Rotation paths and how fast each direction turns (deg/step):
Each turn is a multiple of 5 degrees from 10 to 175, or 0.

[  9.7  10.9  17.0 -20.8   2.7  17.9  -4.4  13.0 -31.8 -16.4 -23.4   0.8
   7.3]
[-20.4   7.2  -4.7  -7.3   4.7   5.1  33.6  13.4 -29.3   4.5  -0.4  22.6
 -12.7]
[ 21.2  -4.8  28.5 -14.8   8.6  -4.7  -6.3   9.5 -36.3 -11.0 -14.9   8.8
  -6.5]
[ -8.6  13.3  -8.2 -16.1   3.6  28.5  25.9  26.3 -20.5   2.5 -13.8  11.1
  -8.0]
[  5.6  -6.5  15.3  -7.0  16.6 -19.1   0.6  11.5 -36.2  -7.1  -1.1  17.8
 -28.6]
[ 11.9  -2.5  -0.3 -28.5   6.8  28.8  14.3  24.7 -13.1  -5.0 -27.1   1.8
  -3.2]
[-11.1   6.5  -7.8  -2.0  23.1  -9.3  16.4  12.6 -26.7  -8.4   0.8  13.5
 -36.4]
[ 19.1 -23.2   5.6 -30.3   8.3   1.9  -2.9  18.6 -15.8  -9.9 -31.0   9.3
  -7.3]
[ -6.4  12.8 -18.4  -9.1  29.0  14.0  26.7   7.4 -15.5 -11.5  -7.3  -2.6
 -24.2]
[ -0.6 -21.4  -4.6 -19.6   8.3 -20.0 -12.0  12.5 -22.7 -18.0 -21.6  18.4
 -13.1]
[  9.9  -3.6 -10.7 -21.4  29.1  18.4  32.6   2.7 -11.6 -11.3 -18.0  -7.3
  -0.8]
[-16.9   2.6 -14.3 -11.5  10.6 -15.7 -10.2   3.3 -29.6 -27.4 -15.1  14.4
 -18.7]
[ 10.8 -22.9  -4.8 -28.9  13.4   1.5  27.1  -1.1 -16.5  -4.7 -25.1   6.5
  13.4]
[-12.1  24.2 -11.2  -7.9  22.7   3.5   3.9  -6.1 -34.6 -29.3 -10.0  -0.8
  -8.0]
[ -7.0 -21.9  -5.9 -24.6  -2.6 -11.9  13.3   4.0 -25.9  -5.3 -21.8  24.0
  14.8]
[  9.0  16.9   6.1 -11.0  27.6  10.8  21.4 -11.1 -33.0 -19.0  -9.7  -6.9
   4.4]
Directions:
[  0.4  -9.7 -16.0  -4.1  11.1  -5.8  -2.8  -3.6  11.7  -8.6  -6.8  -7.2
  -6.5]
20
[-16.4  16.4 -13.3   4.7  -2.2   8.6  -0.2   3.7  -0.1  -3.0   2.7  -1.1
  -7.2]
145

[ 11.7  30.0   4.9  19.9 -21.6  18.9  15.1  13.1  10.1  14.0 -28.2   8.1
 -11.2]
[  2.0  20.3  -6.6  21.2  -3.7  30.0  11.7   6.4   1.3  15.8 -15.4 -23.7
 -27.0]
[-6.4 38.0 -2.1 25.5  8.0 33.8  5.3 15.8  7.1 -0.6  4.6 -3.1 -9.0]
[ 14.2  41.5  -9.8   8.6 -13.6  13.5  12.6  27.1   2.4  -7.1  -9.6  -2.5
 -16.5]
[ 17.3  23.0  -3.3  13.0 -14.2  32.0  30.1  12.1  -8.4  10.9 -10.1 -12.2
  -0.6]
[ -0.4  28.4   9.5  29.7 -13.4  27.9  11.8   7.3  10.9  14.9 -18.4   8.9
 -11.2]
[  1.1  27.9 -10.2  19.3  -2.2  21.1   6.4  12.6   4.7   7.6 -15.3 -20.2
 -36.7]
[  3.3  35.3  -6.1  21.4   4.2  36.7  13.1  20.7  -3.8  -3.4   9.6 -11.2
  -3.3]
[ 16.5  40.8  -1.6  11.6 -17.3  15.4  14.4  25.0   5.1  -2.7 -13.6   9.3
  -5.8]
[ 14.4  18.1  -4.7  15.9 -17.9  26.3  27.5   6.7  -3.0  17.3 -20.7 -17.7
 -14.7]
[ -7.6  25.8   6.8  32.7   1.9  36.2   8.4   5.6   8.1  12.8 -11.8  -0.7
  -9.9]
[  2.2  41.5  -8.5  15.8  -1.5  14.9  -0.6  21.6   8.4  -0.7  -9.1  -8.3
 -29.4]
[ 14.3  30.7 -11.3  10.9  -3.5  31.1  22.2  22.3  -9.6  -1.0   3.5 -17.1
  -4.2]
[ 13.9  34.2   5.9  20.9 -18.6  25.3  22.7  17.2   4.5   3.9 -17.6  11.2
   2.0]
[  8.0  23.1  -4.2  15.5 -14.4  22.9  15.9   7.3   4.8  18.5 -24.8 -14.6
 -28.0]
[ -7.7  25.4  -0.3  30.8   7.3  39.2   9.1   9.1   2.3   8.0  -0.8 -11.4
 -14.9]
Directions:
[ 10.7  -4.7   4.4  -4.9 -14.8  -1.0  13.3  -0.9  -3.4   5.1  -9.9   5.5
  12.5]
80
[  5.5  -8.4  -3.9  -8.8  -6.1  18.1 -13.5  10.0   6.3   1.8  -1.6   2.3
  -2.0]
0

[-17.0  34.0  18.2   3.4 -16.3   1.2   3.0   8.4 -41.4  -9.8   2.0 -11.6
 -12.5]
[-26.3  35.9  11.0   6.2  -9.6 -18.8   7.1  16.9 -26.2  -3.5 -13.2 -12.7
 -19.3]
[-20.6  25.1  -5.3   6.1  -6.1 -31.1  -6.4  15.7 -11.5  -9.9 -26.7  -9.0
 -25.8]
[ -9.9  16.2 -21.5  -0.8  -2.5 -19.1 -24.8   6.8 -14.0 -18.4 -34.3  -7.2
 -23.3]
[ -1.0  18.0 -26.0  -5.9  -3.2   4.0 -33.6   1.8 -25.3 -19.2 -28.3  -7.6
 -13.9]
[ -6.1  24.8 -14.2 -13.7  -4.7  24.9 -28.5   6.5 -36.5  -7.9 -17.3  -6.2
  -1.4]
[-18.8  30.2   4.0 -13.6  -8.7  26.0 -17.0  19.9 -34.9   6.9  -8.1  -7.8
  -4.5]
[-27.2  24.4  14.5   0.0 -11.8   9.9 -12.2  36.3 -26.2  12.1  -2.2  -6.9
 -18.6]
[-21.7  12.6  13.5  12.1 -15.6  -9.7 -18.6  32.0 -16.9   0.8  -5.0 -10.2
 -33.6]
[ -4.9   6.5   4.2  18.1 -17.9 -18.0 -21.3  16.1 -22.9 -18.3  -9.5 -11.8
 -36.0]
[  2.9  18.6  -5.7  10.6 -18.1 -13.6 -16.2  -4.7 -34.4 -31.2 -13.2  -9.9
 -25.5]
[ -3.6  35.5  -6.2  -2.4  -9.9  -3.8  -6.8  -9.8 -43.2 -25.6 -16.5 -10.1
  -7.4]
[-19.5  44.7  -7.7 -11.6  -1.4  -1.3  -1.0   1.1 -33.4  -7.3 -23.2  -7.9
   0.7]
[-29.2  35.3  -8.0 -14.6   3.7  -4.2  -9.2  21.2 -17.5   7.6 -27.6  -7.9
  -8.7]
[-25.1  17.9 -10.7  -5.3   0.2   0.2 -29.9  31.5  -8.9   5.8 -28.4  -8.2
 -21.9]
[ -7.3   2.0  -7.1  -0.2 -10.5   7.1 -40.1  26.5 -16.8  -4.7 -18.2  -7.7
 -30.8]
Directions:
[-15.3   6.5   7.1  -1.5   4.2  -6.5   9.9  12.6   8.3  13.5  -1.3  -0.5
  -1.1]
60
[  1.6   5.6   5.3   8.6  -4.5 -18.2  14.0  -9.3  -2.9 -10.1   2.1  -2.2
  -3.4]
40
[-2.2  9.4 -8.5 20.9 -9.7  6.5 -1.5 -0.8  8.6  3.5 -0.3  2.7  8.2]
0

[ -5.4  10.2  20.5  -9.2   8.0 -32.6   2.6  24.1  23.3 -20.7  -7.2 -10.5
  -2.4]
[  9.3  -7.2  20.7   0.9  -9.0 -23.7  11.6  -5.4  31.9   9.0  10.9 -31.0
   5.5]
[ 30.8   5.9  11.7   8.4 -15.5 -16.1  12.1   2.1   2.3 -11.2  27.2   0.4
  29.7]
[ 18.5   5.4  42.1  -0.7  -4.6 -15.9  -8.9  19.7  -3.7 -24.3  -1.6  14.7
   6.6]
[-15.2   6.9  33.0   1.2   6.5 -41.4   0.3   0.0   8.2  -6.0 -11.5 -12.6
   1.6]
[  9.1   9.5   1.9   7.4   8.4 -28.4  22.2   2.3  31.2 -13.1  17.3 -22.1
   8.2]
[ 38.6  -3.9  24.6   5.6 -24.0 -10.9  15.0  16.2  13.1  -5.1   8.3 -11.4
   4.9]
[  5.8   0.8  30.9 -13.0 -22.5 -32.1  -9.7   6.0  -6.8  -9.7   4.7   5.3
  26.7]
[ -7.3  10.9  36.7   1.4  22.0 -27.2  -7.2  -2.5  17.1 -20.4  12.9  -0.6
  10.7]
[ 13.3  12.6  21.8  26.8   7.7 -26.3  28.1  -0.6  12.9  -5.1  -2.4 -19.8
  -9.9]
[ 21.8   5.4  -0.9  -1.5 -23.7 -31.3  17.2  28.4  13.3 -11.8   0.3 -11.9
  14.8]
[ 10.9  -9.9  34.9 -21.1 -14.1 -15.8 -14.9  10.8  21.7 -11.1  11.9  -6.1
  15.3]
[  4.9   4.6  40.4  11.9   4.6 -26.6   3.0 -21.1   0.3  -2.2  18.2  -0.4
  17.6]
[ 13.0  23.5  14.1  18.9  14.8 -28.5  20.0  13.4   2.3 -26.6   0.2   3.4
   4.4]
[  9.8   0.5  21.0  -4.8 -12.6 -28.6  11.0  26.6  21.0  -7.2 -16.1 -19.3
 -10.4]
[  2.7  -7.1  17.0 -10.3 -23.2 -31.5   1.3  -3.2  24.4   4.1  16.1 -19.1
  24.2]
Directions:
[ -0.8  -1.9 -13.9  -1.2  -3.4  -4.2  10.4   7.7  13.4   3.8  -5.1 -14.9
  -7.9]
80
[14.1  4.9 -4.7 16.0  5.1  6.6 14.1 -6.3 -2.3  0.1  9.3  0.0 -0.1]
100
[  5.9  -7.8  17.8   3.4  -1.7   7.8  -0.1  -2.8   1.4   9.9  -8.0  -5.4
 -14.5]
135

[  9.3  -8.4   3.6  18.0 -22.4 -29.0 -14.4 -11.4  22.3  11.2  18.1   2.0
  12.4]
[  8.4 -22.5  27.3 -17.3   2.5 -20.3  19.7  10.0   1.7 -30.8   3.3  -0.8
  -5.1]
[ 12.7   4.3 -17.1  13.0 -23.5   1.7  -0.9  29.8   7.0  -8.1  34.5   6.7
  -6.9]
[ 26.1   6.5  13.7   5.7  -0.5  -4.7  -6.3  -2.0 -40.5 -30.2  -4.2   7.2
   3.3]
[ 22.4   1.0  -0.4  26.4  -9.8 -10.1  -8.1 -14.7  15.1  10.6  28.9  -6.8
  20.3]
[ 15.5  -8.6  21.0 -11.3   4.7 -34.5   7.0   4.1  12.2 -27.9 -15.8 -11.1
   6.6]
[  0.8   6.6 -11.4  10.3  -9.8 -18.8   2.9  18.4  16.9  -9.6  40.4   2.2
 -20.9]
[ 11.5  -3.5  13.3  -1.0 -18.0 -10.6  -7.9  11.4 -32.8 -27.8  -5.3  24.9
   0.1]
[ 24.2 -10.9   5.1  22.6  -9.7   7.6   0.7 -10.4  -4.3   6.3  42.0  -2.9
  12.8]
[ 33.8  -1.0  12.0  -0.4   0.6 -17.3   4.3  11.7   8.4 -20.5 -22.1 -13.0
  21.8]
[  8.4  14.1  -9.5  12.5  10.7 -24.1  -0.1  -1.4  16.2 -15.5  35.0 -16.2
 -18.0]
[  4.9   4.3  12.7   1.9 -25.3 -34.3 -10.7   9.3 -11.8 -17.1 -11.7  24.8
  -2.3]
[  6.8 -27.0  10.5   7.9  -7.9   0.0   6.0 -11.5  -7.9  -3.5  45.9   4.0
   0.4]
[ 33.0  -5.7  12.7   0.0 -18.4   1.5   8.2  30.1   3.8 -10.8  -9.1  -2.1
  22.1]
[ 20.9  12.5 -13.4  12.8  18.5  -4.7  -0.7  -2.7  -2.2 -28.3  27.3 -22.5
  -7.4]
[ 18.1  23.0   8.8  14.4 -19.9 -37.3 -17.2   3.5  -2.1  -3.7 -12.5  13.0
   6.8]
Directions:
[  1.5  -1.7  -8.0  -7.1  10.3   7.7   0.2 -13.9   7.4 -10.9  12.9   8.9
   0.0]
175
[ -3.4   1.9   3.0   7.4  -5.7  -2.7 -10.3 -15.5 -15.7   5.6   1.4  12.3
   1.7]
90
[ -3.7   4.6   6.1   7.7   3.2 -10.6   3.7   8.3  -1.8 -10.1  11.8   3.4
  17.5]
0
[15.4  7.5 -4.3  7.7  6.2 13.7 -2.3 -2.1 -7.1  0.2 -3.6 -9.6 11.7]
70

[-21.3   3.8   3.5   8.5   4.2  32.6   6.1  15.3   3.2  -2.6 -32.7  -6.6
  20.5]
[-43.0   4.7  14.0  -0.2  21.4   4.7 -17.9  -8.1   0.0 -13.3 -12.1   9.3
  18.2]
[-10.9  10.3   1.1   1.7  30.0   5.8 -34.2  -1.5 -11.0   3.8 -30.8  -1.9
  -8.6]
[  0.7  -3.8  16.5  22.6  13.3 -13.2 -17.8 -29.4   0.9 -13.2 -26.7 -14.1
 -11.0]
[ -3.8  -6.4   0.9  -7.3  -7.6  11.2  -4.6 -30.6 -14.7   3.5 -23.8 -37.4
 -12.5]
[-10.0  22.6  -4.5  -7.5 -22.7  10.4 -11.5 -39.8  16.2  -5.4  -8.3 -14.1
   6.4]
[-17.7  17.8  11.4 -25.3  -6.6   8.5  -5.0 -26.7   8.7  22.1   2.4   5.0
 -28.4]
[ -1.0  17.9 -11.7   5.9  -1.6  -4.5  11.5 -16.4  28.7  22.9 -23.7  14.2
 -24.8]
[-13.8 -16.3  -6.6 -11.4  11.1  -4.7  38.7 -22.4  14.5   1.4 -14.6   9.4
 -21.0]
[  9.5   5.4 -20.1 -13.5  17.2  28.9  27.6 -10.6  12.7  -9.9 -22.8   7.2
   6.9]
[ -5.6   0.3  29.8 -10.1  21.3  28.5  14.6 -11.8  20.4 -12.2  -0.8  16.7
  12.0]
[ -9.1  -6.2  15.0   2.1  19.9  34.0  -7.5   9.9  14.8  26.6 -21.0   4.9
  11.6]
[-26.2 -22.0   2.7  24.2  21.2   2.0 -13.6  -9.4  16.7   1.3 -16.3  12.5
  14.6]
[ -7.2 -24.2 -13.8  -0.7  26.5  17.2 -22.1 -18.5 -23.5  -2.4 -16.8   4.8
  -5.3]
[ 12.9   1.7   5.3  20.6  -2.4  17.5 -25.8 -32.6  -5.0 -23.9 -18.9   5.9
  -2.2]
[ -7.6  -6.0  26.9   4.7 -20.7  26.0  -9.6 -23.0 -19.0   3.6 -11.9 -10.8
 -18.7]
Directions:
[-5.2  4.4  3.1 -3.5 12.3  1.6 16.8 16.3  3.8 -6.2 -4.9  5.8  4.7]
35
[ 10.4  -5.3  -4.5 -10.1   6.7   0.8   7.8  -7.9  16.9  10.9   7.9   0.0
   2.6]
25

[  9.2 -11.8 -13.5   2.5  -0.9 -26.2  -2.0   9.2  -7.0   5.1 -52.0  11.9
   2.5]
[  7.3 -41.0  -3.9  -8.7   0.7  -8.5 -34.3  16.0  -9.0   7.6 -23.1   2.4
   6.7]
[  3.9 -23.5 -20.7  14.1  28.9   7.2 -23.1  22.9  -1.3 -16.0 -15.7  10.9
  16.3]
[ 18.9  -1.8 -27.1  11.3   3.5 -14.2   1.9  21.8  -6.1 -15.2 -33.5  29.4
   1.3]
[ 15.8 -22.3 -16.1 -20.2 -13.1  -4.7 -14.1  11.7 -13.7   3.9 -42.0   2.6
   1.1]
[ -4.5 -30.3  -7.9   5.6  23.3   0.0 -25.7   7.6  -7.0   2.9 -34.6  -4.7
  18.7]
[  5.1 -18.4 -12.5  22.6  20.2 -22.9 -15.0  23.8   2.1  -7.5 -21.6  26.5
   6.9]
[ 24.2 -20.9 -23.4  -8.2 -10.2  -1.3 -13.2  28.1 -11.2 -11.6 -19.5  23.6
  -3.3]
[  8.7 -14.6 -25.7  -7.9   7.4  16.6  -9.6   7.5 -12.5  -5.1 -44.7  -4.8
  14.3]
[ -2.3 -17.6  -7.0  12.2  19.0 -26.5  -8.2   7.7  -3.7   7.0 -47.0   9.6
   8.0]
[ 11.2 -36.9  -6.2  -1.1   0.3 -22.0 -29.3  27.3  -5.4   0.9 -15.7  17.2
   0.1]
[ 13.0 -22.6 -27.8   0.5  11.7  19.7 -21.2  24.5  -6.8 -17.3 -15.2   8.4
  10.9]
[ 10.1  -1.0 -26.0  10.6  10.4  -5.7   5.4  11.0  -4.3 -10.1 -47.1  12.1
   8.0]
[ 10.5 -25.3  -4.5  -8.2  -9.9 -24.0 -15.1  11.1  -9.8   9.8 -43.7   8.9
   0.0]
[  0.8 -37.9  -8.0  -2.6  16.8   3.0 -37.1  16.0  -6.3  -1.4 -19.1  -0.1
  14.6]
[  8.2 -12.1 -23.7  20.8  26.8  -3.8  -9.5  25.7   0.1 -18.2 -22.3  22.1
  11.4]
Directions:
[  7.3   0.0   4.8  -3.5 -14.4 -18.2   3.0   4.3   0.0   4.0   1.2  11.4
  -9.9]
115
[-16.9   2.1   1.8   7.8  -6.6  10.8   6.2   1.6  -6.5   9.7   6.0   4.4
 -12.4]
0
[  5.0  -0.8  -4.6   6.6   4.7   4.1  -3.2  11.9   3.2 -11.6  18.5  11.5
  -0.3]
85
